The rows below fall into families. The same turns and mirrors carry the whole set onto itself and the rows of a family onto each other. For each named row, which other rows are in its family? Write them in the order they are listed.
These 32 rows form 4 families of 8 rows each.
Z_697: [  7.3   8.3   8.9  16.6  19.8  41.5   1.6  25.1 -15.2  -4.9  15.2  26.2
   1.8 -16.5  32.4  27.5   9.6  10.1  20.7  47.7]
Z_555: [ 21.0 -18.7  17.9  -6.1 -30.6  -3.6  -7.6  41.1  14.3  -3.8   0.8  27.1
  28.5 -21.0  -2.4  -5.9 -11.4 -19.1 -16.0  -4.3]
Z_510: [ -2.0  14.8  14.7 -13.0   0.8   4.6   1.6  22.2  36.5  31.9  -6.1 -25.3
   3.4 -27.5  22.2   0.4  10.6  17.9   1.8  20.1]
Z_733: [ 32.0 -12.3  17.1   4.0 -23.1  -3.1 -14.8  34.9   3.8 -13.4  -2.8  34.5
  17.6 -31.3  10.9  -2.2  -7.2 -19.2 -22.8   2.8]
Z_258: [ 12.3  14.7  -3.9 -27.4 -19.0  -0.6  -5.8   4.0 -31.0   0.8  -5.7   6.0
 -23.5 -18.6 -19.0  19.0 -23.4  26.9  23.3   6.9]
Z_587: [ -8.8  39.0  15.0 -24.8  16.8   2.4  21.1  22.2  -8.1  -5.1  12.9  -2.2
  -6.4  24.6  -8.1  20.3  -7.0 -32.7  31.1  24.8]
Z_717: [ 21.3  14.9  -7.6 -24.6 -27.2  -3.8  -4.3  16.5 -29.2 -10.3 -12.1  -9.4
 -21.2 -23.5 -10.0  21.2 -14.4  14.0  30.6   7.7]
Z_235: [ -1.8  -4.5  16.6  34.2  -0.5  -2.8 -12.4  -1.1  10.8  23.0   5.9  32.4
  20.7  -6.5   2.2  16.9  26.8 -30.9  39.4  -8.9]
Z_677: [  0.2  -9.7  22.7  19.6   2.4  -9.1  -3.9   9.2   3.8  13.0  26.0  51.4
  30.4   4.0 -13.0  16.7  19.3 -10.5  32.4  -2.6]
Z_844: [ -6.4  -0.4  18.7  15.1  11.7  -2.1  -6.3   3.1  17.0  22.7  17.5  37.0
  34.2   2.9 -10.2  24.2  27.2 -16.4  26.3 -13.1]
Z_336: [ 16.1  12.9   7.9 -12.5 -13.2   0.9 -11.0   8.8 -26.9  -4.6  -8.3  -5.1
 -28.1 -20.8 -35.5  25.1 -15.6  13.5  19.3   4.2]
Z_954: [ 11.0   9.4  42.2  20.8   2.3   0.0 -22.9   0.3  22.8 -10.3  -8.4  11.8
 -17.3 -11.3  -2.1 -24.0 -35.4  -0.8  45.5  -9.0]
Z_469: [ -2.1  16.8  21.1 -25.6   0.1  -1.2  -5.7  27.4  29.0  30.0   1.0 -20.0
   1.1 -20.2  33.8  -4.3  12.5  -8.6   5.5  36.3]
Z_680: [ -7.5   9.0  11.7  21.6  26.3  34.0  -1.5   9.4 -13.9   5.0  10.3  14.5
   3.7 -10.1  31.3  33.1   2.0  22.3  22.2  43.6]
Z_750: [  4.9  15.4   9.9 -33.8 -31.7  -4.6  -9.5   8.4 -32.7 -14.5   2.1  11.5
 -24.1 -31.8 -11.4  17.9 -23.3   3.0  25.0   3.0]
Z_373: [ -4.9  14.7  -3.6 -16.8  19.0  33.8   5.3  26.6  23.0 -13.7   9.1  42.8
   6.1  21.5  33.1  -6.9 -32.2  -3.7  21.7 -19.9]
Z_256: [  4.8  37.8  15.5 -12.4  11.9   2.2  22.5  34.0   0.0 -15.4  10.9 -14.2
   4.0  28.4  -1.1  15.3 -16.8 -31.7  36.8  19.7]
Z_348: [  2.4  13.5  18.5   8.1   1.7  -5.0 -32.4  -8.0  30.6   1.4 -16.7   6.0
 -24.4 -13.2  11.8 -24.7 -30.6  -5.0  49.0  -0.2]
Z_222: [  3.0  31.0  17.6 -23.3   0.0   2.4  18.0  25.1 -11.1   1.8  13.6  -7.0
   1.1  29.2   1.4  14.3  -3.0 -43.8  47.4   2.5]
Z_895: [  7.1  15.2   6.1  -3.5   3.3  10.8   0.3  24.3  24.5  22.8   0.0 -33.9
   4.3 -23.1  31.8  -6.8  -4.9  14.4  -8.1  26.7]
Z_798: [ 23.1 -10.2  18.5  -2.9 -29.8  -1.8  -8.6  29.0   5.8   2.0   6.3  31.3
  11.9 -39.0  21.0 -16.2 -11.2 -18.8 -19.4  -9.7]
Z_172: [ -5.4  16.1  -8.6  15.7  21.4  31.2  -4.5  19.1 -22.9   3.5  13.4  27.3
   5.2 -10.9  20.3  25.2  15.5   4.7  24.8  51.9]
Z_740: [  0.9  12.5 -18.3 -20.6   8.6  37.5  -1.7  13.2   6.8  -5.7  11.3  41.3
  13.7  18.2  23.8  -7.7 -36.1  -2.6  21.6 -25.8]
Z_874: [-12.7  20.1 -20.1 -10.8   9.0  48.3  -6.5   8.7  -1.6 -19.1  -4.3  36.0
   6.9  14.1  29.3 -14.3 -26.9 -12.7  26.9  -8.9]
Z_259: [ -1.3  12.0  11.0 -15.1  -5.8  -3.4  -7.3  25.6  28.2  17.9 -22.7 -30.6
   9.2 -24.6  20.1  -0.4   6.6   6.8   0.8  33.5]
Z_2: [ 18.6  -0.3  28.4  15.6   2.0  16.6 -26.0  -0.7  24.0  -5.6  -3.4  12.4
 -24.7 -18.5  -4.9 -25.4 -24.4  14.4  44.7 -14.1]
Z_26: [ -9.1   9.6   5.0  10.9   1.4  42.0  -9.0  23.2 -27.4  -0.2   7.0  19.9
   4.0 -29.4  27.5  27.2  20.9  12.1  33.0  37.2]
Z_603: [  2.4  12.2  27.2  20.0  -4.2   4.9 -25.4  11.9  26.9  -1.6 -14.1  12.0
 -18.1 -22.4   5.0 -25.7 -33.0  -3.9  42.7 -26.3]
Z_266: [ -7.5 -10.0  32.4  16.3   7.9  10.6  -4.6  -1.6  12.5  14.9  22.6  38.6
  33.1  -0.2   5.8  25.6  18.5 -22.9  39.0 -11.0]
Z_471: [  9.0  -9.1   7.4 -12.5 -23.4   2.6 -11.5  15.4   9.9 -12.9  -1.9  38.7
  21.5 -30.3  21.4  -5.3  -4.9 -30.0 -27.0   2.9]
Z_675: [  4.1   6.5  -3.3 -21.0  17.7  38.2 -10.1  -0.9   7.8 -14.9  12.2  48.4
   9.7  19.4  30.1 -12.7 -26.5 -11.1  27.3 -15.6]
Z_730: [  9.1  36.1   2.7 -23.7  15.2  -9.2  22.4  32.2  -4.2 -18.0  13.8  -3.4
   5.0  32.7   5.6  24.1  -8.2 -24.5  22.3   9.5]

Which other rows belong to the same family as Z_555? Z_677, Z_336, Z_680, Z_373, Z_895, Z_2, Z_730
Which other rows belong to the same family as Z_874? Z_235, Z_469, Z_750, Z_348, Z_222, Z_26, Z_471
Which other rows belong to the same family as Z_798? Z_587, Z_717, Z_172, Z_259, Z_603, Z_266, Z_675

The rows below fall into families. The same turns and mirrors carry the whole set onto itself and the rows of a family onto each other. For each named row, which other rows are in its family? Write them in the order they are listed.
These 30 rows form 5 families of 6 rows each.
Z_208: [ 22.5  23.0 -14.0 -58.9 -17.3 -15.5 -20.4  15.2]
Z_337: [-29.6   7.5  24.3 -42.6   8.4  20.4  24.8   6.7]
Z_538: [-29.1  32.0  15.2 -64.0 -22.2 -29.1 -12.3  17.5]
Z_269: [-28.2  12.0 -26.5 -37.8 -32.2  -8.3  -8.9  -1.8]
Z_443: [  7.4  26.2  32.1 -17.3  14.9 -13.5   7.5  22.6]
Z_949: [-30.5  35.7  14.1 -67.9 -27.4  -8.6  -9.0  18.4]
Z_522: [-31.4   9.9  13.8 -25.6  10.0  23.9  18.0   0.2]
Z_634: [-27.2   4.0  17.2 -38.1   4.8  28.9  20.5   6.3]
Z_773: [-24.1   1.9  12.2 -33.4   8.9  27.3  21.9   3.5]
Z_904: [ 21.7   7.3  13.2 -38.3  11.8  -0.2  18.7 -22.2]
Z_192: [ -4.9  18.1  35.6 -14.6  11.0 -21.7  11.6  16.6]
Z_867: [-25.4   3.7  16.7 -33.7  12.4  29.0  14.9   7.4]
Z_934: [ -5.2  24.1  35.5 -25.7  15.4 -23.3  18.2  17.1]
Z_28: [ -3.9  26.4  36.6 -14.9  11.0 -18.5   7.0  20.8]
Z_800: [-25.5  38.8  13.9 -69.5 -24.7 -24.0  -5.8  11.1]
Z_749: [-20.3  38.8  17.0 -67.0 -26.6 -24.3  -9.3  17.9]
Z_673: [ -9.3  24.2  38.2 -16.9  11.2 -17.2  12.9  18.1]
Z_204: [ 12.4   3.6   1.8 -26.6  12.5  -1.5  16.7 -25.5]
Z_75: [-27.2   9.8 -22.8 -43.0 -31.7   3.1 -15.9  -3.8]
Z_822: [-23.9  38.8  18.2 -69.3 -25.5 -18.0  -3.8  17.8]
Z_875: [-32.5   6.8 -23.0 -44.2 -31.7  -6.4  -8.2  -1.0]
Z_493: [ 17.7  25.4 -20.9 -54.0 -11.0 -10.8 -26.5  12.5]
Z_575: [ 16.8  28.3 -19.5 -57.1  -8.4 -10.1 -22.6  20.7]
Z_898: [-17.7   5.4 -27.7 -48.5 -31.6  -9.0  -4.4 -10.3]
Z_716: [ 18.6  29.7 -18.1 -49.1  -7.0 -13.1 -26.5  17.3]
Z_840: [ 26.3  10.3   5.2 -33.0  11.8   5.7  19.9 -12.5]
Z_328: [ 21.1   5.2   5.5 -35.9  13.7  -6.1  16.1 -22.3]
Z_704: [-28.7   6.2 -26.6 -42.4 -29.0  -8.8  -4.6  -6.7]
Z_812: [ 24.3   9.9   8.6 -34.9  17.4  -4.9  16.8 -17.5]
Z_145: [ 13.2  30.4 -12.5 -48.3  -8.2 -23.6 -28.6  21.2]

Which other rows belong to the same family as Z_575? Z_269, Z_904, Z_192, Z_867, Z_800
Which other rows belong to the same family as Z_522? Z_208, Z_538, Z_934, Z_75, Z_840
Which other rows belong to the same family as Z_145? Z_337, Z_443, Z_949, Z_204, Z_898

